In the rows, 128 means zero.
One turn moves every row onto another: examples first, then more rows asked
vela: [119 132 129 145 135 148 110 132 141 135 145 149 124 118 142 135 117 151
 113 145 129  96 161 138 150 118 126 107 137 152 144  95 111 133 149 135
 149 166 130 123 154 124 116  90 185 105 100  92]
zike: [136 138  94 103 116 142 118 100 133 147 136 146 139 126 170 163 146 121
 128 116 129 113 168 118 163 111 130 101 155 138 145 100 135 117 125 125
 182 159 125 163 154 122 141 108 139 116 140 131]
divel: [137 145 137 155 135 105 164 118  89 167 128 127 113 126  91 147 140 161
 145 114 149 124 149 129 148 141 113  86 144 147 149 139 137 135 147 144
 123  69 118  74 139 132 136 150 150 144 121 123]
Bokun: [172 134 136  98  81 126 132 109 123 179 122 116 131 135 164 132  98 175
 119 110 174  95 129 155 158 148 140 127 119 155 120 121 149 115 142 134
 144 101 108 107 113  98 135  91 146 115 129 104]
bama: [127 116 144 178 117  93  88 122 146 165 129 135 111 144 152 108 129 122
 142 124 119 146 158 110 136  94 108  97 126 126 112 138 105 142 119 153
  97 124  78 146  94 108 140  95 126 128 102 133]
Dalad: [156 116 134 159 125 139 137 142 107 184 135 142 108 135 167 148 154 179
  89  91 128 116 159 120 122 199 118  91 133 126 135 148 160 132 165 136
 108 142 114 106  83 110 125 119 152 124 115 108]
makov: [147 149 122 170 131 151 106 134 135 142 132 134 210 123 118 128 145 152
 135 108 130 132 131 110 145 118  88 104 130 142 151 157 115 128 141 136
 113 140 118 134 117 129 141  91 123 118 121  98]
Zisit: [168 152 147 160  52 138 138 133 116 161 143 133  70  87 151 131 147 144
 126 107 126  96 145 137 141 126 100  82 140 126 130 116 131 136 162 136
 140 166 127 146 121 132 130  98 120 167 127 159]
tuti: [125 172 160 132 123 109 134 123 133 179 150 150 133 100 108 136 106 186
 154 116 110 100 107 107 173 122 143 121 136 113 153 142 143 153 140 121
 149 125 108 137 113 138 116 148  93 136 156 118]
lufid: [114 156 156 154 132 107 126 123 113 176 121 189 134 105 171 100 139 128
 142 152 123 108 128 102 141 163 119 115 131 139 136 102  95 156 124 158
 125 166 129 128  97 168 110  97 142 123 113 152]
tego: [146 132 183  91 125 115  94 116 141 202 148 119 128 118 155 114 116 160
 160 109 115  99 150 112 147 166 160  95 149 169 124 125 141 105 133 160
 109 110 105 125  97 102 122 127 149 149 126 130]
lufe: [133 133 126 149 108 124 151 133 116 172 153 118 100  95 173 110 145 152
 101 107 149  94 113 135 168 124 117  70 159 133 102 102 140 114 145 139
 109 128 147  99 144 164  97 122 125 137 151 136]
Nobi: [121 137 142 179  98 110  70 108 144 138 140 132 109 118 128 106 133 139
 126 153 123 122 147 114 154 177 135  82 122 132 142 120 137 141 138 152
 114 136 136 136 118 195 133 105 152 151 113 100]
Rar: [140 176 176 127 110 100 139 158 107 159 120 151 122 129 162 156 143 131
 101 119 149 127 121 118 140 141 112 156 181 111 111 153 115 135 140 169
 107 108 120 140  83 150 138 117 145 127 120 106]
Zap: [156 120 179 158  87 101 135 153 134 125 154 135  99 153 170 136 143 129
 110 101 138 102 112 129 110 141 135 140 129 156 100 140 126 130 149 176
 123 109 112 144 114 120 155 132 133 150 119 150]
kemuv: [151 146 145 140 121 101 129 142 130 149 137 132 118 134 133 137 128 115
 138 137 168 128 146 150 147 131 109  98 134 158 115 116  99 143 114 149
  90 127 131 169 127  87 147  98 131 136 107 180]
lumog: [164 151 138 112  89  75 106 128  98 162 137 137 178 127 121 155 112 154
 135 115 139 132 109 115 149 130 108 124 125 138 145 134 132 128 123 156
 128 162 144 149  70 122 110 160 142 136 118 143]
nife: [169 140 153  94 106 133 129 112 119 162 132 104 124 135 169 116 140 185
 131 113 144 107 110 144 122  92 136  91 104 157 111 133 101 135 106 155
 151 105  92 146  88 126 122 129 124 127 152 127]
Foza: [160 168 116 145 130 115 134 152 157 153 138 123 105 124 160 141  97 111
 154 144 158  97 109 134 157 139 114 101 161 163 104 145 124 157 149 154
  95 144 127 125 149 154 120 105 138 138 118 118]
mev: [157 128 138 141 133 122 162 120 110 201 133 118 103 162 133 163 113 164
 149 125 100 115 148 123 134 153 119  76 129 133 159 142 127 137 167 151
 136 149  83  95  95 143 133 157 142 124 114 131]
getut: [150 192 129 164 100 127  94 123 127 178 128 189 129 113 144 113 160 145
 150 106 146  88 133  68 138 119 130 120 133 151 130 138 163 136 107 122
 115 153 133 147 135 150 132 133 128 130 103 100]
kad: [136 134 163 184 107 116 107 100 139 154 125 153 147 106 161 119 138 117
 141 107 135 142 150  87 142 130 149 122 153  99 145 150 130 108 129 158
 158 155 123 120 103 145 129  92 188 142 131 127]
Dep: [158 142 137 116 140 108  86  92 136 146 131 116 112 159 137 157 108 160
 114  89 131 136 159  94 130 170 109 130 176 122 130 154 118 163 156 157
 155 133 115 134 131 169 152  96 149 128 122 122]
guzif: [127 166 129 123  86 125 105 105 100 148 139 148 100  94 103 145 158 162
 146 133 122 151 118  91 157 130 141  79 143 128 166 107 122 134 144 114
 131 126  88 128 122 107 144  91 152 119 143 164]
sazi: [114 166 152 117 158 127 131 139 136 136 147 135 105 110 160 116 142 178
 130 111 114 123 112 131 138 160 121 128 145 112 123 140 137 162 126 103
 131 115 114 129 133 191 117  99 107 149 130 101]
relo: [143 145 119 128  97 109 138 140 107 168 147 163 123 118 156 113 139 153
  86 124 154 114 175 129 126 126 114 114 130 106 151 134 128 146 167  86
 124 120 102  97  59 130 108 136 130 147 129 105]
ligal: [103 142 143 147  75 152 107 124 158 132 135 133 127 122 151 143 137 142
 141 123 139 156 133 107 144 152 123 108 129 131 151 131 113 141 119 136
 155 132 139 106 102 140 121 121 115  55 127 110]
vuk: [142 173 154 162  88 153 118 115 126 156 152 189 116 109 129 139 122 155
 134 112 179 155 120 117 128 139 140  93 102 144 116 138 105 171 151 163
 132 137 143 144 121 146 150  82 122 122 136 113]
mune: [115 154 116 118  90 115 146 115  88 131 155 153 103 113 147 132 131 142
 121  89  99  85 142 120 112  98 113 104 118 137 165 165 120 161 144 138
 139 113 106 122  64 156 142 103 145 153 134 125]
nuz: [126 142 138 169 104 130 130  84 125 166 115 151 133 106 152 112 142 137
 100 127 144 139 160 142 116 139  96 117 110 110 110 144 144 138 123 159
 165 123 144 144 126 142 157 104  97  97 107 149]
meze: [129 150  96 132 117 126 102 127 144 173 115 165  90 138 179 129 118 107
 119 115 135 108 125 131 146 112 113 113 132 137 106 143 147 150 113 162
 118 173 141  90 126 132 138  80 121 103 137 119]
Mapev: [130 116  95 116  88 104 127 128  61 170 158 158 128 143 144 137 148 137
  86 127 150 110 155 103 133 117 150  94 153 130 136 146 160 141 136 122
 124 103 116 140  67 153 122 117 118 160 127 124]
fam: [135 135 155 135 118 107 119  82 115 133 160 137 101 172 147 124 134 155
 138  97 115 120 128 102 137 162 151  97 111 150 155 111 145 115 154 131
 148 124  74 141 132 117 167  82 140 137 155 155]
Ligif: [153 112 136  95 113 101 102 138 122 177 146 126 126 115 136 104 134 158
 120 121 130  67 116 132 140 126 174 100 152 146 130 122 112 135  95 177
 140 128 111 105 144 126 144 100 147 172 148 131]
dilad: [130 119 114  96 128 105 101  97 117 179 165 122 154 140 175 146 130 165
  89 120 156 138 152  99 155 140 110  92 155 150 111 108 143 162 146 133
 141 115 135 105 152 154 132 118 163 109 125 136]
zolom: [144 148 130 125 162 112 125 125 126 157 128 134 184 124 150 141 149 148
 137 112 143 122 153 104 150 130 107 141 147 155 130 141 122 139 102 134
 129 139 137 207 123 134 149 110 150 144 122 142]
tes: [139 134 144 135 132 112  98  98 151 144 142 143  82 150 176 156 146 129
 135 140 140 111 133 106 184 134 144 106 157 115 147 135 130 107 113 120
 151 112  78 160 125 135 136 113 118 128 136  90]
Daker: [121 159 194 152 145 142  92  81 124 137 136 157  78 138 145 149 145 142
 121 120 155 103 151 117 134 126 121  90 117 151 148 116 122 115 113 134
 120 120 135 162 106 117 139 108 114 124 106  99]
Ler: [171 152 143 115  93 110 100 128 112 171 125 127 187 127 185 120 135 152
 136 120 120  55 136 126 144 139 126  79 140 140 139 125 137 136 132 143
 148  90  99 117 111 134 114 130 148 169 118 124]
faso: [173 168 121 153  91 131 117 125 161 156 158 139 116 102 147 151 149 143
 175 120 141 112 102 112 176 138 130  72 128 131 135 153 153 118 121 123
  98 141  88 150 136 140 130 131 102 120 116 105]
sekob: [158 137 111 117  88  85 104 141 123 159 145 129 135  90 152 153 170 147
 131 117 133 159 149 120 121 161  91  99 113 144 121 103 147 104 125 126
 137 163 129 116 104 125 131 119 144 121  92 161]
timo: [164 150 123 113 103 124 114 130 109 194 126 103 138 136 109 108 123 169
 146  96 145 102 114 119 125 141 145  92 158 194 111 125 140 121 123 141
 157  96 133 135 126 131 132 116  94 113 148 118]
Luzeg: [148 119 140 125 133 121 157 134 116 123 159 149  98 117 115 116 166 171
 153  75 151 106 154 132 145 146 137 136 123 173 138 146 141 145 122 132
 118 118 142  88 121 136 117 126 171 155 139 148]
Lik: [136 132 140 143 116 126 147 124  88 170 115 127  98 131  98 170 124 151
 146  99 111 134 148  91 107 158 144 118 146 157 129 116 157 143 165 166
 126 142 108  98  96 120 141 136 142 132  85 105]
tez: [133 140 138 109 140 123 117 127  80 163 143 141  94 139  76 121 153 157
 136 120 144 151 145  91 146 138 110 112 144 145 135 136 126 138 117 147
 138 127 143  58 120 136 123 133 125 158 117 127]
gil: [154 106 106 116 115 126 154 147 105 192 176 155 126 157 177 146 141 171
 106 115 146 134 136 105 119 158 145 103 111 121 142 160 141 126 141 126
 132 156  79 100  98 133 144 116 129 149 119 111]
mulam: [123 125 122 103  97 130 132 123  94 133 158 147  85 133 137 130 135 157
 129  93 116  83 170 118 135 127 126 119 144 170 137 162 141 169 133 153
 138 125 148 153  68 136  95 142 132 138 141 155]
Tevo: [146 122 131 129 121 131 124 134  93 152 171 147  78 140 118 103 176 185
 125  83 109 108 146 112 142 119 115  99 120 147 125 164 127 168 106 134
 144 119 126 106 117 170 142 101 168 124 122 156]

Ler goes to nife
bama goes to meze
Now these:
kemuv goes to Foza
divel goes to mev
lufe goes to tuti
Nobi goes to ligal
Rar goes to Zisit
Lik goes to Dalad

One turn moves every row onto another: examples first, then more rows asked
Depa: [155 128 174 104 125 134 133 137 117 161 116 153 128 135 105 113 146 137
  87 127 123 134  89 108  85  90 116]
Nuniv: [103 112 151 103 140 116 124 137 120 118 128 138 154 124  68 138 117 117
 103 149  96 122 109  99 121  97 144]
reve: [ 88 149 147  92 129 117 154 118 128 115 168 149 135 108  89 147 115 114
 109  99 126 151  79 140 140 113 115]
Sote: [139 159 104  94 117 137 121 135 129 124 112 125 174 147 105 106 102 123
 102 118  73 170  87 105 127 113 128]
tufi: [ 95 162 121 126 156 115 146 144 129 125 184 146 141 150 123 150 115 130
 112  97 145 145 123  90 144 121 119]
nudi: [122 152 186 112 151 121 119 126 140  65 133 156 126 154 138 124 133 113
 111 118 124 164  51 109 170 104 128]
Suvez: [143 168 171 116 132 105 140 166 122 116 155 153 156 149 136 168 143 116
 129 114 170 134  96 110 128 124 123]
lubub: [139 122 150 131 143 122 179 138 137 117 128 109 136 133 170 135 115 129
  78 146 136 139  87  87 188 139 106]
Sigug: [177 137 125 116 107 108 174 144 103  96 128 115 148 110 137 107 117 117
 109 100 124 139  81 127 127 161 113]
ganez: [141 135 159 173 135  95 160 137 129 116 137 147 129 176 117 115 172 128
 123 132 114 113  82  76 124 122 142]
tum: [142 144 111 145 135 107 113 118 149  80 133 133 146 131 101 136 126  95
  85  83  88 121  82 106 126 151 145]
koge: [137 163 123 132 131 111 174 142 124 131  98 122 165  94 122 124 131 148
 115  98 116 114  86 146 142 135 132]
gutis: [118 134 142 143 164 126 167 153  99 136 131 114 136 113 149  92 118 127
  95 118  98 124  67  94 179 110 131]
lubog: [113 130  93 152 141  86 139 126 162 119 127 144 154 139 110 128 125 141
 105 119 126 116  72 104 108 155 150]
kivin: [ 92 138 154 125 146 141 134 132 127 114 107 148  91 110 121 134 138 146
  40 131 134 140  93  87 129 140 117]
vudi: [114 114 168 126 177 121 102 150 106 137 136 109 180 122 115 114 113 131
 112 123 103 137  98  94 128 135 132]
meso: [167 177 152 129 123 136 146 142 146 140 123 154 115 144 125  98 189 135
  76 126 117 128  66 114 113 121 112]
pumam: [ 97 158 145 123 137 123 140 138 130 123 125 142 122 124 131 100 132 120
  38 140 115 136  20  99 134 134 121]
boru: [132 153 144  95 126 142 147 126 135 112 154 153 132 140 125  90 114 141
 120  99 117 182  78 128 169  90 105]
zugak: [141 121 122 119 103 127 132 129 182  89 123 142 130 134 107 129 133 149
 102 171 154 125  86  95 132 127 109]
bem: [117 175 120 114 101 145 114 158 123 114 136 103 179 122 112 131 107 116
  67 119 117 133  57  90 134 107 116]
Nub: [146 185 139 115 118 137 139 125 127 128 131 119 111 132 143 118 150  67
  96 105  87 132  91  98 145 127  83]
tif: [142 131 121 126 112 126 115 142 107  79 152  99 114 134 155  98 149 114
  81 130 138 157  83  79 138 160 118]
faluf: [142 165 148 109 147 129  98 156 140  84 148 166 126 146 146 113 139 134
 109 103 161 165  76 103 113 144 133]
suma: [125 156 151 125 141 129 140 136 132 116  61 146 132 128 122 135 129 139
 144 126 118 137 133  98 123 133 120]
leb: [133 137 151 100 100 103 141 134 143 119 115 126 123 133 152 148 153 106
  85 168 170 127 103 103 126 140 104]
Mibop: [156 154 157 117 130 125 119 124 115  88 121  95 157 136 133 136 156  86
  99 115  75 155  72 115 171 138 120]
Mebed: [139 148 162 149 121 113 135 127 143 127 129 137 175 194 112 122 126 127
  94 114  89 136  95  71 131  91 142]
debu: [110 143 151 121 136 125 141 137 138 137 124 141 129 143 121 117 147 150
  93 144 128 133 173  88 131 126 119]
kabo: [126 121 176 133 115 103 147 117 124  94 173 123 122 149 117  84 152 116
  93 146 114 146  90  89 135 164  93]

Mebed goes to Depa
reve goes to tufi
meso goes to pumam
Now these:
Mibop goes to Sote
kabo goes to Nub

One turn moves every row onto another: examples first, then more rows asked
tob: [118 143 139 102 136 137 109 129 116 103 128 134 129 130  88 164  82 136
 101 112 162 107 109 150 116 137 114 145 124 103 132 159 104 114 112 118
 146 133 100 104 146 105 119 136 134 129 131 143 178 106 114 140 138 144]
ruru: [135 166 124 121 136 135 116  87 124 134 112 105 150 144 146 134 142 116
 183 142 100 135 110 117 134 120 101  70 132 102 147  92 119 122 125 121
 139 128 115 170 121 141 135 128 115 100 111 105  85 165 100 140 133 122]
Vufa: [110 114  94 115 116 123  81 145  91 137 112 151 167 115 131 173 107 149
 124  96 142 104 124 143 146 118 126 118 143 128 115 125 101 129 108 118
 133 127 123 102 100 120 110 103 123 156 143 144 173 149 128 126 138 137]
nuv: [141 167 147 142 167 135 160  99 146 154 136 129 128 155 166 139 128 116
 130 161 117 132 109 114 164 117 118 114 125  86 129 126 148 139 131 110
 103 145 109 141 152 176 141 105 134 102 111 116  99 139 148 100 145 107]
makeg: [143 115 143  96 106 133 104 123 106  86 150 131 142 110 116 159 125 139
  80 125 143 114 137 142 134 154 127 140 139 117 117 132 100 106  78 116
 115 120 139 108 160 130 129 123 120 120 100 130 158 131 134 157 158 120]
Zuken: [141 195 153 156 153 167 165  98 147 165 111 122 128 145 146 136 119 116
 145 132 120 110 104  92 172 113 107  96 122 114 142 121 164 135 136 117
 120 150  98 136 138 152 140 114 128 133 142 112 113 134 129 103 123 127]
Mor: [136 156 112 112 159 145 152  61 117 149 124 113 137 158 136 120 139 115
 154 143 115 142 116 112 169 115 110 116 133 102 161 124 124 135 137 109
 114 136 103 157 117 160 127 105 145 102 104 130  94 140 131 116 164 118]
musa: [155 158 155 129 148 136 163  86 125 162 106 132 138 141 143 140 136 129
 168 151 143 117 112  90 167 100 125 115 125 115 156 109 131 127 138 121
 106 133  81 141 115 154 135 115 130 114  94 111 113 153 133 121 146 108]
sipa: [118 133 145 128 127 114 126 143 114 133 139 103 149 126 156 135 163  86
 135 101 103 160 150 136  91 129 133 122 149 147  76 136 141 126 110  96
 138 133 148 121  92  98 118 154  98 132 114 132 147 108 119 134  98 138]
bara: [107 111 106 106 115 141 110 136 104 124 128 119 112 156  99 169 106 128
  96 103 142 125 139 159 151 121 143 135 125 113 151 144  93 133 109 126
 116  93 114 112 130 101 124 111 123 118 161 151 157 130  98 130 154 159]
nimif: [129 167 151 128 174 163 142 101 143 124 126 123 136 183 155 161 130 106
 141 132 119 120 115 134 126 141 107 113 121 113 141 115 157 121 134 124
 129 118 134 125 155 165 137 110 129 118 145 111  70 144  89 103 167 120]
sefud: [129 162 139 123 156 167 175  59 140 148 118 127 139 126 112 139 148 116
 153 152 138 126 122  91 183 121 110 107 130 124 158 116 137 132 125 125
 118 126  97 150 116 152 139 115 143 137 136 127  90 135 138 135 135 126]
sivov: [111 151 122  95  92 129  99 131 100 104 125 149 155  98 117 118 111 135
 121 107 133  96 123 137 144 146 132 119 119 132 135 130  82 105  88 111
 150 156 130 103 135 117  94 121 135 142 138 133 160 125 117 152 140 144]
miket: [133 160 141 117 164 131 173 116 150 123 132 120 145 130 150 157 128 115
 178 160 138 111 122 112 147 146 122 109 122 122 136  93 126 130 125 140
 127  93 121 167 108 152 180 128 123 103  90 110  98 158 108 135 140 123]
Bap: [125 150 127 146 102 109 102 156 149 139 156 102 119 118 148 120 170 116
 130 111 124 156 161 124 129 132 121 118 135 133  92 133 154 141 111 111
 133  87 140 120  92 141 134 170  99 110 125 134 146 129 116 126  96 172]
Dag: [130 156 154 122 129 132 133  78 157 129 113 175 135 138 170 156 137 139
 136 163 111 127 114 130 139 118 116  81 153 123 145 116 143 139 109 150
 130 120 132 139 152 168 138  98 146 129 151 114  77 156 117 120 130 112]
gak: [110  98 131 119  96 149 125 137 103 118 128 137 125 127 110 176 141 130
  92 120 154 122 150 146 163 124 159 140 116 129 131 124  95 118  95 130
 112  95 128 112 154 110 119 115 106 123 154 131 128 132 103 164 156 145]
famug: [ 98 120 115 121  83 109 106 139  95 128 105 154 128 137 128 157 117 146
 115 120 149 120 147 153 161 108 160 125 112 128 146 126  84 118 109 124
 122 117 113 109 129 104 107 107 113 122 148 146 148 138  99 142 146 147]
vugu: [151 160 158 138 130  89  92 115 136 121 140 116 114 133 145 123 149 119
 123 101 121 141 132 142 100 142 107 135 150 153  95 129 129 136 127  92
 141 109 113 114  99 120 139 172  96 108 102 134 180 124 140 120 125 145]
les: [120 191 131 126 142 145 155  76 148 165 130 124 133 131 164 119 140 113
 137 152 102 126 127 122 184 134 112  81 133 114 143 130 153 146 102 108
 116 143 125 145 133 167 151 100 143 128 122 123 100 143 148 121 133 123]
Rubu: [108 127 132 149 139 120 115 138 119 106 142 125 155 127 132 143 150 105
 125 113 111 170 139 108  90 127 122 133 147 130  77 118 129 119 134 106
 133 150 142 124 102 103 103 140 112 133 165 160 131  98 127 113  80 128]
gifet: [ 99 144 122 156 123  85 110 159 161 119 161 138 119 119 145 140 150 133
 123 140 147 167 152 125 120 131 121 133 132 108  86 132 141 140 124 120
 130  94 125 121  95 153 130 164 122 106 145 156 136 114 129 115  82 156]
lunip: [111 162 162 141 143  79 114 121 158 108 148 173 129  95 131 128 145 122
 138 136 142 133 117 134 110 151 124 138 129 155  90 131 111 135 119 110
 156 116 110 117  99 133 120 172 119 130 160 142 145 112 151 132 101 142]
Lanap: [104  93 120 120 118 137  93 127  91 123 120 151 174 111 125 201 138 138
  96 119 158 119 138 156 148 130 120 123 137 124  95 125 115 114 102 116
 129 119 139 105 131 129 114 113 100 161 130 129 134 140 139 161 149 121]
zet: [130 147 129 139 139 116  93 110 133  91 165 132 138 117 126 104 168 107
 107 106 105 144 128 114 115 161 105 150 133 151  85 110 110 126 131  94
 146 126 146 127 121 138 100 158  99 110 162 141 131 110 147 115 135 140]
Mim: [118 117 143 126 148 100 143 161 144 122 154 136 140 111 146 149 144 107
 140 127 124 160 134 126  89 131 148 139 150 134  75 138 128 138 104 119
 123 118 136 118  85 116 133 147 132 132 143 156 152 112 141 118  87 130]
Redit: [108 149 122 171 109 117  97 158 139 124 151 118 134 125 140 116 162 117
 127 113 130 160 146 104 120 125 114 132 119 116  89 119 143 121 142 114
 147 116 138 124 111 145  97 170  96 104 161 136 123 105 111 114  93 168]
muva: [141 177 141 111 137 141 154 105 144 147 109 140 131 163 176 130  99 127
 151 122 114  97 120 121 147 131 112 100 145 144 160 120 153 146 136 147
 141 120 135 135 117 155 157  91 139 123 132 109 122 142  92  91 145 135]
komog: [108  97 100 109 152 153 101 144 100 136 136 121 154 134 111 191 111 117
 107  91 152 107 111 158 136 131 120 141 129 114 103 154 117 136 111 119
 141 106 132 109 120 126 116 119 113 149 138 130 163 126 125 133 163 143]
Pob: [130 149 116 125 157 150 153  87 147 115 124 126 141 135 124 144 107 127
 155 150 115 128  97  86 148 118  94 106 145 102 149 103 114 147 151 159
 147 119 119 184 118 147 155 118 130 101 150 123 103 128 114 114 115 132]

sefud goes to Zuken
tob goes to vugu
Now these:
Bap goes to gak
Pob goes to muva
sipa goes to Lanap

One turn moves every row onto another: examples first, then more rows asked
vib: [142 142 146 150 110 153 171 161  91  75 131 120 121  97 147]
nev: [133 148 165 167 125 140 154 125 121 131 149 126 133 106 159]
ris: [174 114 124 148 130 168 120 126  99 116  99 135 115 139 110]
nili: [138 155 152 136 104 155 158 166  94  92 155 108 131  86 143]
Div: [166 143 151 126 107 181 135 109 142 120 132  76  94 111 132]
popa: [125  76 157 118 132 159 118 142 138 119 109 149 121  72 142]
Leke: [101 103 151  94 130 145 120 125  99 142  99 136 106 100 165]
Fure: [167 139 123 121 122 185  96 119 128 109 117  91  89 123 121]
Duko: [175 124 146 116 110 178  92 115 142 107 123 100 105 117 115]
fad: [112 115 146  86 114 151 120 157 114 145  88 135 102  87 165]
Tama: [142 127 123 104 113 142  95 156  92 159  91 130 108 100 152]
vora: [120 129 122  90 131 148 109 128 104 145  94 151 133  93 159]
sakav: [164 137 136 144 105 192  85 113 132 108 115 111 106 106 115]
tazem: [140 137 154 138 134 144 170 154 102  67 124 123 118  81 150]
sis: [136 139 154 149 114 137 169 172 106  95 130 105 137  98 130]
bukab: [106 129 136  97 135 147 114 140 108 157  94 138 120  85 165]
Fegu: [184 140 157 127 108 173 100 117 148 107 115 101 120 121 136]
tof: [114 130 146 121 123 173 151 177 101  74 144 132 117  83 144]

vora goes to tazem
Duko goes to bukab
Div goes to Tama
Now these:
Fure goes to fad
nev goes to ris
sis goes to sakav

